In the rows, 128 means zero.
First come named moves, each a turn or a mirror, each shown by rows before and after it. For each pair of rows after them, which moves, in which order, take the first row to the second? The first pair is done for you.
M (before -> after):
[138 160  99 164 139 121 127 116 135 133]  ->  [111 112 147 147 156 132 113 135 148 159]
[130 161  87 150 159 111 127 128 161 164]  ->  [117 126 120 134 170 122 113 141 162 182]
[121 151  98 158 115 126 110 127 140 146]  ->  [102 125 124 142 123 135  92 137 150 161]
K (before -> after):
[170 141 132 189 142 157 152 141 140 127]  ->  [169 143 127 191 141 161 152 138 139 124]
[ 89 142  94 135 122 128 130  89 115 115]  ->  [ 88 102 116 131 158 134 132  99 132 144]
[112 126 180 153  79 146 102 141 117 119]  ->  [107 113 192 148  97 152 100 148 125 133]
G (before -> after):
[180 149 107 198 137 136 145 124 156 140]  ->  [ 97 154  85  78 166  95 138 104 134 149]
[126 140 114 172 164 113 118 120 168 178]  ->  [ 69 108 137  84 153 111 115 117 129 156]
[144 155  97 116 148 114 128 104 136 143]  ->  [126 120 134  84 119 127 127 110 106 116]
[138 119 113 113 154 129 146 114 115 117]  ->  [148 109 120 121 143 138 147 119 110 105]
Then:
Each pair is 2 to 3 moves apart.
[138 128 112 151 141 120 128 118 114 104]  ->  [127 126 129 143 122 123 116 116 105  93]
M then K
[121 145  96  93 136 152 161  97 112  79]  ->  [147 159  85 136 136 155 165  98 133  93]
G then G
[160 123 130 116 113 120 122 113 102  85]  ->  [172 104 149 149 144 131 110 128 142 128]
M then G then M
[142 102 134 161 153 147 127 145 157 164]  ->  [114  93 164 138 117 156 101 151 137 152]
K then M
[157 166  96 160 108 140 148 118 132 108]  ->  [132 118 151 150 155 153 124 143 167 168]
M then G
[209 107 132 164 155 155 183 135 136 123]  ->  [144 112 111  87 214 122 170 121 149 167]
G then M
[141 146  99 150 178 103 151 124 134 150]  ->  [152 137 106 172 168 114 153 131 139 149]
G then G then G
[101 147 107  88 112 115 120 114 126  99]  ->  [114 121 103  97 172 112 138 117 155 139]
K then M then K
[146  94 171 136 125 138 107 142  97 116]  ->  [112 127 132 103 171 107  98 131 120 162]
G then M then G
[103  58 174 119 150 139  88 151 145 182]  ->  [142 165 104 172  50 132  89 129 113 101]
G then K
[156 149 119 166  89 151 106 120 118 105]  ->  [152 140 128 155  78 154 105 124 110  97]
G then G then G
[102 104 168 164  86 144 114 114 102 106]  ->  [ 83 105 161 161 136 131  95 118 146 166]
M then G then M
[ 99 128 146 164 110  86  99 148 176 114]  ->  [104 146 127 154  94  80 111 136 161  91]
G then G then M
[119  82 140  80 152 108 156 139 104  86]  ->  [173 110 114 140 131 110 169 139 109  68]
M then G
[166 140 111 157 137 153 172  78 123 130]  ->  [158 136 115 155 157 144 170  80 136 152]
M then G then M
[112  84 166  66 157 128 155 148 112 118]  ->  [181 134 140 173  96 148 157 149 108  80]
G then K
[ 99 144 167 151  63 138  61 146 124 119]  ->  [139 189 112 186  69 129  92 129 130 108]
K then M
[143 113 146 123 190 133 150 128 156 167]  ->  [149  89 170 126 166 154 152 136 144 148]
G then G
[ 59 143 113 104 111 110  73 115 114 147]  ->  [ 81 177  80 123 109  98  88 100 118 137]
K then M
[105  79 171 111 189 147 143 153 134 140]  ->  [ 86  88 193 117 128 156 104 165 120 122]
K then G then M
[151 192  76 157  94  97 102 119 135 124]  ->  [143  61 189 135 134 146 104 161 140 147]
K then G then G
[170 165 106 186 105 156 104 137 130 108]  ->  [106 149  94  82 187 118 114 122 139 155]
K then M then G
[107 139 139  95 136 110  96 135 118 155]  ->  [122 138 128 101 161 106 107 128 129 170]
M then K
[141 118 137 142 154 125 122 151 152 158]  ->  [135 126 151 146 129 123 106 151 148 151]
K then M then G
[144 151 107 152 119 132 124 123 145 135]  ->  [131 151 126 143  94 138 112 124 132 123]
M then K
[151  85 142 121  96 149 152 127  83 106]  ->  [169 140  77 154 132 119 166 112 114 135]
K then M then G
[120 116 126  92 155 106 144 116 140 121]  ->  [159 120 124 154 153 118 147 125 155 120]
G then G
[129  77 131 102 142 139 150 163 128 125]  ->  [169 107 107 151 143 137 156 156 147 132]
G then M
[181 100 126 116 103 147 193 128  88  51]  ->  [138  42 177 108 192 151 153 160 151 154]
G then M
[125 180 104 150  94 114 115 116 122 110]  ->  [116 123 167 164 119 140  91 152 147 153]
M then G
[153  89 159 133  94 156 154 131 105  94]  ->  [116  96 140 112 179 129 129 136 158 178]
G then M then G
[126  97 144  94 151 118 142 122 120 131]  ->  [146 127 126 117 128 125 157 112 106  98]
M then G
[137 103 144 101 155 136 127 128 127 162]  ->  [162 130 112 125 159 132 142 113 128 154]
M then K
[130 153  94 125  98 103 126 109 139 123]  ->  [105  98 145  94 104 119 119 127 131 125]
G then M then K
[141 118 128 143 165 124 143 136 150 152]  ->  [135  92 158 123 127 146 153 138 116 110]
M then G then G
[146 176  90 172 125 121 143 102 129  99]  ->  [106 158 135 142  78 132 109 114 107  82]
M then K
[123  96 152  98  94 144 132 125  85  83]  ->  [146  83 175 165 135 154 114 150 142 144]
G then M
[108 147 137 114  95 142 112 127 110  93]  ->  [ 98 110 163 104 122 146 105 140 130 125]
M then K
[ 87 139 135 122 121 123 123 117 105 108]  ->  [ 90 128 148 145 147 126 108 130 132 143]
G then G then M
[138 133 136 163 139 135 128 118 159 132]  ->  [128 140 127 128 112 132 141 106 123  91]
G then G then M
[132 145 123 123  92 113 131 139 124  97]  ->  [113 128 141 118  94 119 113 148 132 109]
G then M then K
[142 139 124 132 140 127 151 112 143 103]  ->  [114 112 155 108 126 133 128 120 135 110]
M then K then M
[119  80 167 106 163 116 131 143 137 166]  ->  [156 121 160 188  97 132 106 152 135 142]
K then M then G
[150 158 104 158  92 137 178 130 109 101]  ->  [116 131 142 135  67 144 147 142  94  96]
M then K
[105 153  95 132 103  88 102 124 139 132]  ->  [121 120 135 169 105 113  92 147 154 149]
M then G then G
[137  73 151 128 124 133 157 141  95 108]  ->  [124 126  93 103 143  98 166 117  94 112]
M then G then G
[186 137 119 141 155 134 147 111 116 103]  ->  [177 134 120 139 179 132 137 118 133 131]
M then G then M
[ 97 123 137 119 159 122 109 141 149 161]  ->  [128 110 155 163 142 139 111 155 151 156]
G then G
[160 183 105 165  68  86 120 117  86 115]  ->  [114 136 168 131  54 100  84 141  77 125]
M then K
[151 135 121 164  98 144 158 137 126 118]  ->  [ 97 110 130 106 147 125 136 141 146 163]
G then M
[116 181 116 125 122 121  81 133 122 145]  ->  [117 167 135 108  97 128  85 133  93 117]
G then M
[134  73 139 121 186 146 179 125 133 142]  ->  [150  92 123 117 141 149 199 112 105  94]
M then G then G
[128 146 108 113 127 110 136 116  99 115]  ->  [150 107 155 148 126 138 128 141 114 124]
M then G
[144  73 157 103 136 153 179 119  96  99]  ->  [120 116 103  87 196 111 168 108 130 157]
G then G then M
[113 166  79  94 145  98 139 102 121 110]  ->  [166 133 123 162  92 138 146 121 110  75]
M then G then M
[142 168  90 144 172 104 103 123 173 171]  ->  [118 175  85  74 116 101 122 107 103  93]
G then M
[137 188  93 142 139 121 117 128 143 133]  ->  [ 86 143 153 110 120 132  80 146 128 138]
M then K then M
[135  61 144  94 140 168 155 107 104 117]  ->  [172 129  81 139 135 148 173  78 116 102]
M then G
[126 163 105  84  68 107 155 100  66  48]  ->  [164  50 182 149 200 146 162 152 158 167]
G then K
[136 127 108 135 137 115  96 159 138 161]  ->  [139 103 136 133  99 136 105 167 114 125]
M then G then G
[100 149 133 105 143 127 118 134 128 159]  ->  [128 112 160 132 150 146 135 141 132 155]
G then M then K
[106 151  86 124 152 107 143 117 131 112]  ->  [ 91 152 100 111 123 110 131 121 119  99]
M then K
[138 116 132 156 156 124 119 140 152 146]  ->  [117  92 159 120 135 132 120 144 128 129]
G then G
[103 126 132 136 109 128  86 144 142 139]  ->  [109 137 129 131  91 126  95 135 123 111]
M then G then G
[123 194  53 181 135  98 121 113 160 136]  ->  [140 185  68 206 119 113 127 117 160 126]
G then G then G
[119 176  93 141  86 122  85 121 126 145]  ->  [123 146 125 145  59 139  87 131 104 123]
G then G
[106 140 180 188  69 160  98 138 137 135]  ->  [107 116 188 186 113 166 105 146 158 163]
M then K
[115 134 125 111  88 118 114 134 108  84]  ->  [149  96 123 127 177 119 149 141 152 141]
K then M then K
[138 122 172 150 135 116 123 147 154 179]  ->  [162 148 134 166 140 103 140 136 155 167]
M then K
